Each path below is one point turned by a fixed rotation once a step. After each direction that follows a path, write how fast that rotation turns it, in degrees each step (0 if it stays still).
Each turn is a multiple of 5 degrees from 10 to 175, or 0.
Each row of a path follows its step; steps can be skipped.
path 1
step 2: [  5   8  32  15  -4   7 -16 -23   5   4 -24  -4 -46   1   1   6 -19  10
  30  -1  -2  11 -16  21 -15   4   6 -12  23 -13  10  -6  10 -22  14  13
  12   3   0   0  -6  14 -21   5  -7  39  10  14 -34 -11   4]
step 3: [ -1  20  -3 -10   7  19   9 -10   7   1 -28  31 -13 -33  -8  20 -14  19
   8   1  17 -11 -35 -13  -9   8  -3 -15  13   4  29   7   7  -9 -31  -9
   1  15 -20  16  16  -8  -8  -8  -5  10  22  12 -40   1  -4]
step 7: [ 14   6  24   7  16 -12  17 -31  24  -6 -17 -30 -23 -15 -18  29 -19  -8
   0 -29 -10 -14   4  15   2   6   9  -1   4 -22  10  10  -2 -41 -12  -8
 -15  23  -1   4  -5 -19  14   6  14  19 -14   4 -14   2  13]
step 11: [ 10  17  -4  27 -25  -8 -21 -12  11  -4  -2 -42   1   4  -2  -4 -31   5
 -18 -28   9 -38 -18   5  -8   5  12 -20 -17   9 -23 -18   2   9 -18   2
 -12  -4   6  11  21 -21  19  -8   5 -12 -24   3 -10  -9 -19]
step 13: [-14  -2  -1  -8  -3  19 -41 -10   5   5 -23 -13 -21   9  19  -1 -27  -2
 -19 -17   4 -13 -35  37 -26 -16  21  -4   4   3  11 -19  -1 -15 -26   8
  -3   8  14   1  11   5 -14 -23  -9  -1  -5  16 -25  -8 -12]
step 14: [-30  36  -1   1   4  24   4 -28  13   2  12 -17 -21   2   7  13 -30  13
  29   9  12  -8 -20 -17 -17 -18  26   4   9  12   5  -9   7   5 -24 -13
   3  14 -17   1   2   3  18  -6 -20  -1 -12  18 -20 -31   5]
step 15: [ 16  45   5   4   0   1 -38  -7   8  12  -8 -11   5  -8   2   7 -25   1
   6  13   7   3 -15   6 -31 -11  -7  -4  15  22  -3 -13  10   0  -2  40
  13  25 -15  -8  19  11 -28  -3  12 -13   4  22 -25 -19   2]
step 19: [  8  39  13 -21   7  -6   1 -13   7  -1  -6  13 -14  -1 -14  23 -32  15
  18   8   2  -2 -31   6   4  23   2   2   3   9  45  26   2 -21  -6  -3
   8  -4  -3  20  26  -6  15  11 -20  12  20  22  -9 -10  -4]
step 23: [ 12 -20  23  17   5 -15  -5 -10  10  -9 -22  -9 -29 -20 -10  14 -18  12
   5 -12  -9 -18   8  42  -7  20   6  18 -26  -5 -11   6  22 -32 -28   5
  -9  -3  10  12  13 -17  -2  14   1  27 -11   7 -15   9 -12]
Speeds:
[ -1   7 -12   1   3  -5  -1   3  -3  -2   8  -7  -1   2   2   0   2 -10
   5  -3  -4  -1   3  -1   4   6  -3  -7  -1   0   2  -5   5   7   7   0
   5   0  -1  -4   7  -2  -1   7  14  -2   0  -1  -5  -4  -4] -> 70
[  1   5  -2  -5   2   6   4  -2   2  -4  -4  -1   1  -2  -3  -2  -8  -2
  -2  -6  -6  -2   1  -1   1   6  -8   5  -2  -6   2   1   1  -6   0   2
  -3  -7  -2   7 -10  -8  -4  13   2  -3   8  -4  11   3   0] -> 25
[ -1  -4  -5  -3   3  10  -3   1   3  -4   6  -5  -4   2   9  -9  -4  -2
  -2   1   6  -1  -5   2  -6  -5   0  -4   1   3 -17  -2   4  -1  -6   3
  -6  -5   2  -5  -3   4   4   6   1  -3   0   7   1  -3  -2] -> 25
[ 8 -6 -6  3  6 -1 -7  2  1 -7 -2  8 -3  4 -6 -2  5  9  7 -6 -1  2  1 -8
  5  1 -2 -7  0 -3 -1 11  4 -5 -3 -1 -9  1  0  5  2  5 -3  5  2  6 -5  2
 -4  0  2] -> 20
[ -1   4  -5   1   7  -5   0   3   0   5  -2  -3  -7  -2   6   3  -3   6
   1   7  -2  -6   6   1   0   1 -10   0   3   1  -2  -2  -3  -4   2   4
  -1   4  13 -10  -4  -4  -8   0  -4   1  -8   2   2   9   8] -> 135
[ -6  -8  -8   1   7   7   3   6   3   7  -4  -2  -7  -2   2   1   3  -2
  -4  -3  -3   2  -1  -7   1   0   6   5   8  -6   0  -7  -9   4   1  -4
  -3  -2   2   3  -5  -3  -5  -2  -2   7   4  -2 -10  -7  -5] -> 100
path 2
step 3: [ -7   6  20   7 -11  12 -11 -29  23   8  11  16 -20 -31  -8  18 -12 -21
  10  15  10   8  16  10 -11  -1 -20   9 -11 -11 -20  25   6   2  14  37
   0   3 -11 -11 -23  -6  20  -8  -5  -9  -6   8   4  18  15]
step 5: [  0   1  10  15 -16   1   0   1   7  36   0 -21  13  -2   1  16  -4   0
 -28 -29 -15  -3   3  13  -6 -25  24 -32  15 -15  -7   3  -4  -8 -11 -13
   1  19 -23  14  31  10  -8  -9   5  10   6   8 -24  -2  12]
step 7: [  7  -8  35  -3  -2  -1 -30  11  -9  -7  10  24 -10   5   2  14 -14  -9
  39   9 -18   0  22  26 -13 -13  -9  25  -7 -23 -10  -5  -4  -9  -3   4
 -16 -15  -9   7 -20   5  -9   8   9  -4 -13  14  14  12  23]
step 13: [-11   3   3  -5  23  -3  10  -1   8  40  12 -14 -31  -8  -1  -9 -16  -6
   7 -24   7  -4  -7  10  11 -13  11  -5  20  -8  19   9   5  23 -17  16
  14  24  -5   8  16   0  -1   1 -11  11  26  36  -6 -13  14]
step 15: [ -2  -7  39  21   0  -3 -11  -1 -11   7  14  31 -17  -7  17  -8  -2  19
  -5  -5 -16   4   8   6 -16 -28 -15   7   1 -20  21  -5 -11 -20  26   1
  15 -26 -11 -19   8  -1  -2  -7  21  -9  -1 -22   0  18  -9]
step 16: [-16 -14   7  20   0   0   6   5  -2 -13  -5 -41 -22 -35   6   2  -6 -19
 -10 -10   7   1  19  -2 -10  17   6  15  13  20  -7  17  -1  -2  31  16
  -8 -13 -10  18   4   9 -27   1  -4  20  25  -7   0 -20  -2]
step 20: [-22  -5  13 -13  21  14  15  20  -1   7  15 -27 -13 -14 -12  20  26   0
  10  27  -3  12  27   0   4   8   7   2  45   1  -2  10  -6   7  11  -7
  -5 -15   1  23 -13  20 -13  12 -19   0  -7  -9  12   0  -5]
step 21: [ 26  11  35 -19  -9   3   9  -3  -3  33 -19 -11   1   2 -20 -11 -10 -24
 -20  -5   9  -7  -7  21   2 -15  17 -17  -1  -3   8   9   1  -6 -21   6
  24   8  23  16  13   9  -4  29  10  -2  -8  19   6 -10   7]
step 22: [  6  -7  11  25 -15  21   8  -8  14   4  24  29  -6  -4 -13  -1  22   3
 -13 -17  10  10 -10  -2  11  18  -4  -5 -30   4 -26 -11 -30   9  21  -8
  10  32 -11  -2  -9  21  22  -5  10   0  -3   8  21   4  -1]
Speeds:
[ -2  -7   2  -1   7   2  -7   1  -7  -6  -2   0   1   1   0   0   6  -2
  -5  12  -1  -6   6   6 -10   2   1  -1   1   4   8   7   5   7   8   6
  -2   0   0  -7   1   6  -3  -7   0   2  -3   1  -2   5   4] -> 90
[  8   4  -5  -1  -2   0  -2   4   4   4  -3  -2  -9   2  -6   5   8  -5
  -5  -5  12  -3  -5   4  -1  -5  -4   5   1   0  -5   0   5   3   9   0
  -7   0   2  -1  -3  -5  -4  -4   7  -7   3   4 -10  -2  -3] -> 135
[-3  2 -8  5  1 -6 -2 -4  2  4  4 -1  2 -8 -8  3  5  4 -4  2 -6 -1  5 -2
  1  1 -3 -5  6 -2  6 -6  3  8 -2  3 -4 -8  2  9  0  4  1  2  0 12 10  0
 -7 -4 -3] -> 100
[  5   2  -3  -8  -5   1  -7   3   5   5   2   0  -7  -2   6  -2  -5  -3
  -3   2  -3 -14   2   3   0  -4   1  -1   1  -3  13  -4   1  -5  -2   1
  -2  -3   3  -5   8  -5  11   4   3  -2   3   1   7   2  -1] -> 175
[ -2  -6   0   4  14  -2   4  -5   4  -1   2   0  -8   9 -11  -8  -3  -2
  -4   6  -7  -2  -1  -2   0  -2   1   2   1   4  -1  -1  -9  -3   6  -4
  -5   1  -2   5   3  -8   6   2  -4  -5   0   1  -4   2   0] -> 155
[ -1   2   8   0   0  -2   0  -3  -4  10   4  -6  -4  -3  -1   6  -5   9
   2   2  -7  -2   4  -1 -10  -2   1   1  -4   0   0   1   7   7  -4  -7
   0   5  -3  -2   0  -4  -4  -2  -4  -8  -2   3  -1  -4 -15] -> 140
path 3
step 0: [ 24  16  12  24   5  -1 -22  -2   6  15 -48  15  18  14  -2 -14  13 -22
  18   6  -8 -21   0 -17  -7  17  -3   9  -8 -29  -3   7   0 -15  33 -11
  13  12  13   7  -1  14  29  24 -18 -31   7   3 -24  24 -21]
step 1: [-11  -2  13   6 -27  18  11  18  23  33 -36   7  11   9 -10  -2  39  -8
 -26  24  -5  25  -2   7 -17  10  16   7 -13 -18   7  25 -22  28  13  17
  -1  20   1  -8  -4  10  13  16  -5 -18  -7   3  21  34   1]
step 2: [  4   4  46  25 -30  -7   2   5  12   8   5  21  16  13  -7 -17  -9  18
  12  35  30   6 -11  16  11  47 -20  -2 -14 -10   7  16  -3 -11  18  34
  -4  10   6   4 -20  17  -7  -2  -7  -1   9 -18  10  22  13]
step 4: [ -8   0   2  13 -22  29  16  25   8  23   0  -6   0   0 -23 -28  35 -10
 -11  23   8  28  15  -9  -9   3  -1 -31   3 -39  -8   7  -3   4   7  16
 -20 -15 -28  -2  10 -19 -18   4 -11 -14  28 -20 -27  16  -2]
step 9: [  3   4  33 -20 -29  19 -23  16 -12  21 -38  17  22   0 -12  -7  10   6
  -5  24  18 -11  19 -20 -21  37  17 -26  -5 -10 -10   5 -21   8  20  -6
 -23   1  29  11  -8 -13 -10  15  -6  -8  -1   1 -18   2  17]
step 11: [ 15  -1   9  -4 -11  22  23   2  16  42  -8   8 -29  14 -32 -34   4  -6
  -9   7  -8  11 -37 -20 -14  29 -12  14 -18 -17   5  21  -8   0  12  22
  -8  -1  -8  42 -14  11  -3  14 -11   8  14  12   9   8  -6]
step 13: [  9  14  -8  34  -3  -3  20   5  14  16 -13  19   1  21 -16   7   8 -17
 -23  14  -6  34   3  -9  13  17 -11 -10  27 -31   1   4 -15  -4  10  19
 -29  16 -10 -19 -12  12  26  26 -24 -28 -27 -27 -11 -16   2]
step 20: [  7  -3  27  25 -11 -19  -6   1  16  29 -15  11  -8 -14 -24   8   2 -15
  14  23 -12  24  -2   6 -17  39   9   1 -20 -23   0  25 -12   4  21  -8
  -7   6 -17 -17 -40  10   7  -8 -10 -22  32 -21  16  12 -19]
step 21: [  1  10   9  24 -46   7  38   1  13  27  -9   7  11  -2 -11  -6   5  10
 -12  28  20   6  -2   4  -7  35 -12  -8 -23 -21 -14  11  15   2  17   4
 -28   7   2  -1 -27  -9  -9  21 -27   8 -20  25 -19 -12 -15]
Speeds:
[  1  -4   3  -3  -5   3   7   7  -3   4  -3 -10   4   7   4   8   2  -6
   7   9  -4   5  -9   0   5   1   0   5  -2   6  -4  -4   4   3  -1   7
   9   5  -3   3   0  -7  -8   0  -1   2   2   3  -1  -4  -3] -> 110
[-1  2  6 -4 -6  1  7 -7  3  5 -1 -2 13 -3  7  7  4 -1  1  1  2 -3 -1  7
 -4  5 -4 -3 -6 -1  2 -2  2  3 -2 -7  0  6  3 -7  3  7 12 -7 -4  1 -4 -4
  3 -4  0] -> 55
[  4  -5  -1   3   0   6  13  -4   1  -6  -6   5 -11   1  -1  -1   6   1
   3  -2   1   3   0  -3   7   5  -7   0  -1  -1   2   4   1  -1  11   2
   1   6  10 -10   5   3  -4  -1   3   1   0   4   3   5   2] -> 35
[  0  -4  10   0  -8   1  -2  -7   4 -12   0  -4  -2   1   4  -8   2   7
   1   5  -5   0  -3   2  -5   2  -2  -6   4  -2  -5  -1   0   4   6   2
   2  -6  -2   6   3  -8   3 -10   5  -3  -3   2  -7   1   8] -> 145
[ -4 -11  12  -2   7  -4  -2  10   5   5  -4  -3  -8   1   5   1   7   0
   1  -4  -2  -1  -1  -1   2  -2   0  -2   4  -1  -5   5  -1  -5  -5  -8
  -4   1  -4  -2   4  -3   3   0 -13   2   1   2   0   7   3] -> 95
[ -3   2   7   1  -4   1 -11   0  -1  -3  -8  -8  -5   2  -9  -1   1   4
  -5  -2   0   5  -7   6  -2   3  -1  10  -4   4   0  -1   4   2  -7   2
   3  -7   3  -7   1   8   5   3   5   5   5   1   8   2   2] -> 80
[ -4  10   0   0 -10   2   3  -2  -7   2  -9   2  -2  -5   8  -2   6   2
 -10  -5  -4  -2  -5   4   1  -7  -3  -3  10   4   1  -3  -3  -7  -7   1
   1   3   2  -5  -8  -1  -4  -1   0  -5   2   0  -7   5  -5] -> 120
[-1 -2 -4 -9 -3  7 -1  5  3 -2  0 -1 -4 -2  0  8 -1 -5  2  1 -2 -1  1 -4
 -6 13  0 -6 13 -4  5  3  2 -5 -5 -1  0 -6  4  3 -1  7 -5 -2  3 12 -2 -2
 -4 -2 -2] -> 20
path 4
step 0: [ 13  -8  17 -19 -18   0  16  -1   5  31   9 -17   6  21  12  16   5  -3
 -40  -5  20  -9   6  -5   9   4  25  -9  13 -20 -18  26  12 -37  23  -8
 -13   5  19  -9   7 -34 -12 -14   5 -28   2  19 -10  15  -5]
step 7: [  2  -1  24 -23 -25  18  10   4  -7  -3  -8  11  25   2  37  18  14  19
  16   5 -16 -13 -10 -11 -25 -14   3 -10 -13 -21 -13   5 -17  30  28  -7
  -4 -13 -10  30   0   7  12   5  -4 -15  -2 -10  44  -5  14]
step 8: [ 17   9  14 -23   2 -10   3   1  19   1  30 -11   4  19  -1  29   8  -3
 -16  23 -21 -13  -3  -4  25 -29  35   4 -29 -15   3  27   2  14   9  18
 -10  11   0  26  27  -5 -25   5  26  -6  -3 -14  11  14  10]
step 10: [  3 -42  -3 -36  10 -14   9   5  -3   5 -26  -3  -4   6  17   2 -26  10
  -8   8  17  -1  -6 -18  20  -2   6   7  -4 -12 -25   3  -2   4  26  -8
 -37  29  31   3  19 -30 -20  11  -1 -27  -6  -9   3 -10 -13]
step 12: [ -7 -49 -21 -11 -12   2   6   3  -3   5 -19 -22  -3  -8   1  18  12 -35
  -8  14  37 -16   7   2 -11  24   1  12   9  -1  -4   2 -12  20  28 -19
   7 -10 -20  17 -16 -14   5  -3  26 -20  -8  23   8 -18  15]
step 14: [-30  -3 -16 -20 -23 -10  41 -12 -12   3  -3  -7  -5  -9  -5  12  -4  -6
  23 -31  12  -5  28   4 -27   6  -3 -28   4   4   5  -3  13 -21   1 -22
  14   5  24  17  -6   7  12   9  16  26 -21  25 -15 -14  21]
step 17: [  0  21  -1  13 -27   8  24 -13  11  -9  -8 -14  44  28   7  42  16 -10
  -1   2  -4 -19   1  -1 -15   7  22  10 -25  17 -18  11  -1  23  17 -20
  -8 -13  16   1 -10 -10  -5  15  -7   5 -18 -10  19  19  24]
step 20: [ -1 -38  11   3 -13   6 -11  28  -5   7 -35 -25  -7   4 -10   3   2 -20
   7   8   4 -21 -18 -11   3  -2  22 -14 -17  -4 -19 -14  -1  11  11 -20
 -29   6 -29  12  34   0 -19  12 -11 -23   8 -18  27   7 -12]
step 25: [-21   1   3  -5 -11  29  21   0   5  17   7 -28   5 -26   2  28  14 -24
  -1 -17  -9  -5 -17  12  -2   4  -7 -11 -33  -1  10  31 -21   9  16 -10
 -13 -24 -17  38 -25   0  12  14   7   6  -9 -13  13  -8 -27]
Speeds:
[ -3   2   1  -2  -2   8  -3  -3   0  -4  -4  -9  -1  -8   7   3  -8  -1
  -3   0   7  -2  -7   1  -2   1  -4   1   3   2  -3   2  -4  -3   5  -8
   0  -5  -3  -1  -4   5  -8   5  -9  -5  -1 -11   2  -6  10] -> 140
[-5 -5 -2 15 -6 -1  0 -6 -3 -2  2 -2  0 -5 -5 -9 -6  3 -6  9 -5 -8  0  7
 -3  2  0 -3  4  5  2 -3 -1 -2  4  4  2  8  3  7  3 -7 -1  4  0 -7  2  3
  4 -3  0] -> 40
[ 7 -1 -4  1 -1 -8 -1 -1 -5  2 -3  1 -1 -2 -5 -4 -4  9  4 -8 -3  0 -1  5
  9  5  4 -3  0 -2 -2 11 -1 -8  7 -6  3  1  7 -3  1 -2 -1 -5 -1  6 -2 -1
 -5  6 12] -> 80
[ 7  0  6 -6 -2  0 -3 -7 -2 -5  1  8 -4  0 -3 -7 -7 -4  3 -7 -4 -5 -3 -6
  1  3  2  1 -2  2  6  5  5  8 -5 -3  0  2 -2  1  1  1 -2  0  2 -1  9 -7
 17  2  0] -> 25
[  1   0   0   2   1   0  -6  -5  -9  -2  -2   3   7   0   1   9   2   3
  -8 -10  -1  -2  -9  -3   0   5   3  -7   0  -4  -6 -11  -2  -4  -4   0
  -7   6  -1  -5  -1  -5   6  -6   3  -2   0  -2   3  -8  -1] -> 110
[ 1 -8  5 -3  0 -8 -7  3  5  2 -2 -3 -2  3 -2  0 -7 -3 -7 -2  6 -8 -1 -5
  5 -1 -8  4  2 -2  5 -8 -2 -8  4 -5 -1  4 -2  1 -7  6 -4 -5  0  0 -4 10
  2  9 -5] -> 35
